Rotation paths and how fast each direction turns (deg/step):
Each turn is a multiple of 5 degrees from 10 to 175, or 0.
Each row of a path follows its step; steps can be skipped.
Path 1:
step 0: [-0.62,1.94,-0.01,-0.36,0.19,3.17,-2.48,0.71,-0.87,-1.41,-1.02,6.70,-1.18,0.89,4.16,-0.67,0.43,-2.49,1.31,1.25,5.25,-0.17,-0.54,0.62,-3.10,-1.20,-2.44,-1.74,0.19,-3.48,5.28,-1.24,-0.31,0.13,-1.93,3.83,0.49,1.89,0.16,0.49,2.64,-1.56,-1.69,0.95,1.44,-0.60,2.94,-1.25,3.71,0.19,-1.11,1.81,0.85,-1.56,1.09,-0.75,-6.40,-3.36,-2.92,4.18,-5.51]
step 1: [-1.49,-4.03,-4.44,-0.63,3.62,2.16,-2.66,2.94,1.90,2.04,-2.15,0.23,1.55,0.72,-2.61,-0.54,0.27,1.12,4.85,-0.02,-1.38,1.42,2.85,-3.02,0.01,-4.10,-6.16,2.62,-0.57,1.12,0.22,-0.06,0.33,0.15,0.45,-1.50,2.93,-4.96,2.06,0.43,1.65,-2.04,-1.81,-1.24,3.95,2.25,-4.53,0.12,-0.19,0.97,-2.33,-2.25,-0.85,1.52,1.79,-0.37,-2.28,-6.74,0.12,2.01,-0.34]
step 3: [1.48,2.71,-1.36,-0.27,-1.20,-3.45,3.65,-0.61,-1.21,-1.92,3.58,1.85,-1.81,-4.43,0.96,1.62,2.89,-2.51,2.63,2.46,-2.99,2.35,0.88,2.77,1.36,-0.45,-3.20,-1.61,1.05,-1.83,3.89,-0.30,-0.27,0.68,-3.43,-1.09,1.30,6.63,-0.95,0.74,2.62,1.23,-0.28,3.12,-2.77,1.63,4.90,0.52,-1.02,1.76,-1.76,2.38,2.16,0.13,-1.18,1.84,-5.51,-2.85,4.09,2.61,-1.33]
step 5: [-1.96,-0.57,-1.15,5.60,-1.54,0.61,1.58,-5.34,-0.94,4.74,-1.73,0.81,2.78,1.55,0.82,-1.24,-5.56,1.28,-0.03,1.57,-0.68,1.90,-0.66,-2.31,-0.85,2.33,-1.68,2.38,-1.03,1.47,-0.15,0.03,1.76,-2.35,-2.62,3.41,0.93,-0.50,-4.27,3.35,-0.71,-3.00,-0.64,-1.62,-0.41,-3.53,2.55,2.24,3.24,0.31,1.25,-4.47,-3.42,0.65,2.37,-0.86,1.16,-5.46,-2.00,3.88,-1.07]
step 6: [-1.47,6.58,1.49,1.03,1.15,-1.96,1.11,-3.05,1.06,-0.18,0.64,0.16,4.16,3.46,-2.77,5.80,-0.35,-3.35,-0.85,-1.09,-0.19,4.11,-0.94,-1.27,-1.37,-0.30,-4.94,0.50,3.41,-3.46,2.29,1.64,1.98,1.80,0.91,-2.31,2.53,2.73,-0.28,1.19,2.40,-0.36,-2.59,-1.28,0.04,-2.79,-0.67,0.83,-1.55,0.52,-5.27,1.12,0.20,2.14,0.88,4.29,-0.71,-4.49,3.59,-1.29,-0.01]
step 7: [0.08,0.82,-2.54,-1.75,2.66,-0.08,-0.29,-1.57,0.26,-3.65,1.48,0.74,0.22,-3.18,-1.99,0.44,-0.14,3.66,-1.06,3.16,5.69,4.93,2.51,6.42,-2.50,0.49,3.41,-0.55,-2.52,0.68,6.86,1.16,1.15,-2.91,1.33,-0.10,2.58,-0.24,1.53,2.00,2.55,3.96,-4.06,-1.46,2.38,3.04,-1.88,0.10,-2.43,1.32,-0.71,2.05,1.08,2.34,-0.82,-1.56,2.02,-2.64,0.36,0.20,-0.83]
step 9: [-2.62,-0.66,-2.55,-2.75,-1.85,2.25,-0.03,0.85,-1.01,1.77,-3.91,4.25,-2.27,1.98,-0.85,2.71,-0.42,-1.50,3.59,-3.02,-1.13,1.59,-2.02,-3.24,-5.51,-1.00,-7.92,-2.96,1.95,-2.58,0.46,-3.23,1.43,1.72,-1.61,-2.68,0.19,-0.72,-0.72,-1.12,1.29,-0.82,-2.14,-1.97,2.73,1.88,-1.02,1.68,-1.02,-0.99,-2.65,-0.56,-2.24,-3.58,2.26,0.98,-1.67,-4.90,-1.29,1.35,-3.46]
step 10: [-1.68,2.66,-1.60,-0.87,2.30,-2.58,1.04,0.39,-0.84,0.62,-0.19,-3.16,1.38,-3.71,-4.80,-0.01,-0.61,1.06,0.56,4.18,-1.76,1.85,1.13,-0.38,0.00,-2.79,-1.54,1.86,-3.85,6.48,4.96,1.91,-0.40,0.27,1.95,-0.87,4.30,1.64,-1.86,-0.41,-2.55,-5.01,-0.75,-0.70,5.13,5.26,-1.17,1.95,-1.42,2.02,-1.69,-1.08,-2.81,0.60,-0.32,0.87,-1.68,-3.60,-1.64,0.06,-2.60]
step 12: [0.71,-3.75,-0.10,0.86,-4.30,4.06,-0.11,-3.64,1.97,-0.81,1.89,2.91,-2.96,-2.25,0.98,-2.26,-0.05,-3.09,5.17,1.70,1.72,1.73,3.48,0.99,0.49,0.69,-4.80,-3.41,1.41,-1.83,2.30,-2.16,3.52,0.14,-3.48,0.09,1.37,-1.26,1.32,1.79,2.96,0.41,-2.00,-0.27,-1.18,0.26,2.80,7.00,1.54,0.78,-2.22,1.50,1.03,-1.39,-1.44,-1.02,-0.62,-1.92,4.84,0.85,-3.08]
step 13: [-4.73,0.96,-5.55,2.92,0.91,2.90,2.35,-2.14,-1.39,-1.33,0.81,1.91,1.81,1.96,-1.26,-4.85,-3.08,-0.82,-0.47,2.29,-0.80,0.97,-0.14,-5.89,0.95,-2.38,-3.44,1.55,-2.51,1.77,4.03,0.25,-1.17,-5.34,1.78,-0.14,6.30,-1.06,-1.92,2.42,-2.15,-0.03,-2.46,-2.07,-1.32,-2.38,-1.48,1.04,2.09,-2.78,0.94,-1.79,-1.25,0.15,-1.58,0.54,-1.14,-3.82,-0.86,1.07,0.50]
Directions:
[-0.93,0.96,-0.37,0.97,-0.14,-0.22,-0.23,0.05,0.28,-0.78,-0.67,-0.72,-0.88,-0.56,0.16,-0.16,0.80,-0.08,-0.45,0.04,0.62,0.63,0.05,0.88,0.58,0.13,1.63,-0.04,-0.10,-0.37,-0.36,0.31,-0.58,0.04,0.58,-0.43,-0.36,0.66,-0.06,-0.61,-0.20,0.48,-0.11,-0.03,-0.18,0.82,0.85,0.21,0.05,1.22,-0.48,0.00,1.11,-0.46,1.01,-0.40,-0.29,-0.57,1.19,-0.50,-0.24] -> 90
[0.52,-0.01,-0.63,-0.96,-0.28,0.02,0.34,-0.75,0.13,0.47,-0.38,-0.05,0.34,-0.39,-0.65,-0.47,0.45,-2.00,0.48,0.12,0.12,0.18,-0.11,0.18,-0.12,-0.14,0.09,-1.13,1.12,-0.48,0.87,-0.37,0.10,0.34,-0.02,-0.35,-0.40,-1.69,0.59,0.01,-0.14,0.28,-0.10,0.18,0.18,-0.06,-0.78,-0.50,-0.33,1.54,0.08,-0.38,0.22,-0.18,-0.35,0.85,-0.87,-0.23,0.28,-0.82,-0.11] -> 125
[0.26,0.38,-0.21,-0.17,-0.66,-0.74,-0.03,-0.39,-0.34,-0.36,0.36,0.09,0.06,-0.25,-0.11,-0.80,0.21,0.61,-0.42,-0.43,-0.15,-0.72,-0.29,-0.30,-0.59,-0.06,0.55,-0.02,0.36,1.31,1.03,1.29,0.73,-1.86,0.11,0.07,-0.41,-0.96,0.76,-0.41,-0.51,-0.58,-0.76,-0.20,-0.52,0.69,0.02,0.56,0.07,-0.63,-0.19,-1.35,-0.23,0.54,0.78,-0.71,-0.17,0.43,0.12,-0.42,-0.40] -> 130
[-0.19,0.09,-0.20,0.72,-0.10,0.06,0.12,0.85,0.10,-0.26,-0.18,0.01,-0.45,-0.15,0.05,-0.29,-0.43,0.23,0.08,0.08,-0.25,-0.65,0.00,-0.22,1.47,0.33,-0.95,0.76,0.03,-0.16,0.28,0.02,0.60,-0.26,-0.79,0.67,0.75,-0.20,0.12,0.57,-0.77,1.67,0.33,0.23,-0.08,-0.52,0.06,0.73,-0.36,0.68,0.61,-0.58,-0.25,0.82,0.26,0.30,-1.88,0.85,1.14,0.33,0.74] -> 35
[-1.29,-0.84,-0.43,1.19,-1.05,0.65,-1.21,-0.29,-0.75,1.07,-0.01,-0.06,-0.22,0.61,0.07,-0.25,0.49,0.00,-0.37,-0.85,-0.28,-0.25,-0.53,0.51,-0.33,0.03,-0.46,-0.66,-0.65,0.07,-1.06,0.08,-1.03,-0.26,0.42,0.09,0.61,-0.54,0.65,0.82,0.16,-0.60,-0.12,-0.26,0.15,-0.48,-0.82,0.10,0.49,-0.19,-0.06,-0.68,-0.45,-0.97,-0.39,-0.22,-1.04,-0.53,0.50,0.08,-0.26] -> 90
[-0.55,-0.54,-0.69,-0.45,0.12,-0.28,1.61,0.87,-0.95,0.41,0.37,0.03,-0.96,-0.51,0.29,0.23,-0.02,0.16,-0.16,-0.14,-1.43,0.26,-1.15,0.70,-0.60,-0.56,0.15,-0.28,0.71,-0.25,-0.75,0.63,-0.46,0.54,0.08,0.05,0.48,-0.25,-0.57,-0.56,-0.23,1.22,0.25,0.58,0.21,0.92,0.59,-0.02,-0.70,-0.45,0.37,-0.90,-0.46,0.20,-0.59,0.17,0.39,-0.10,-0.27,-0.03,-0.97] -> 60
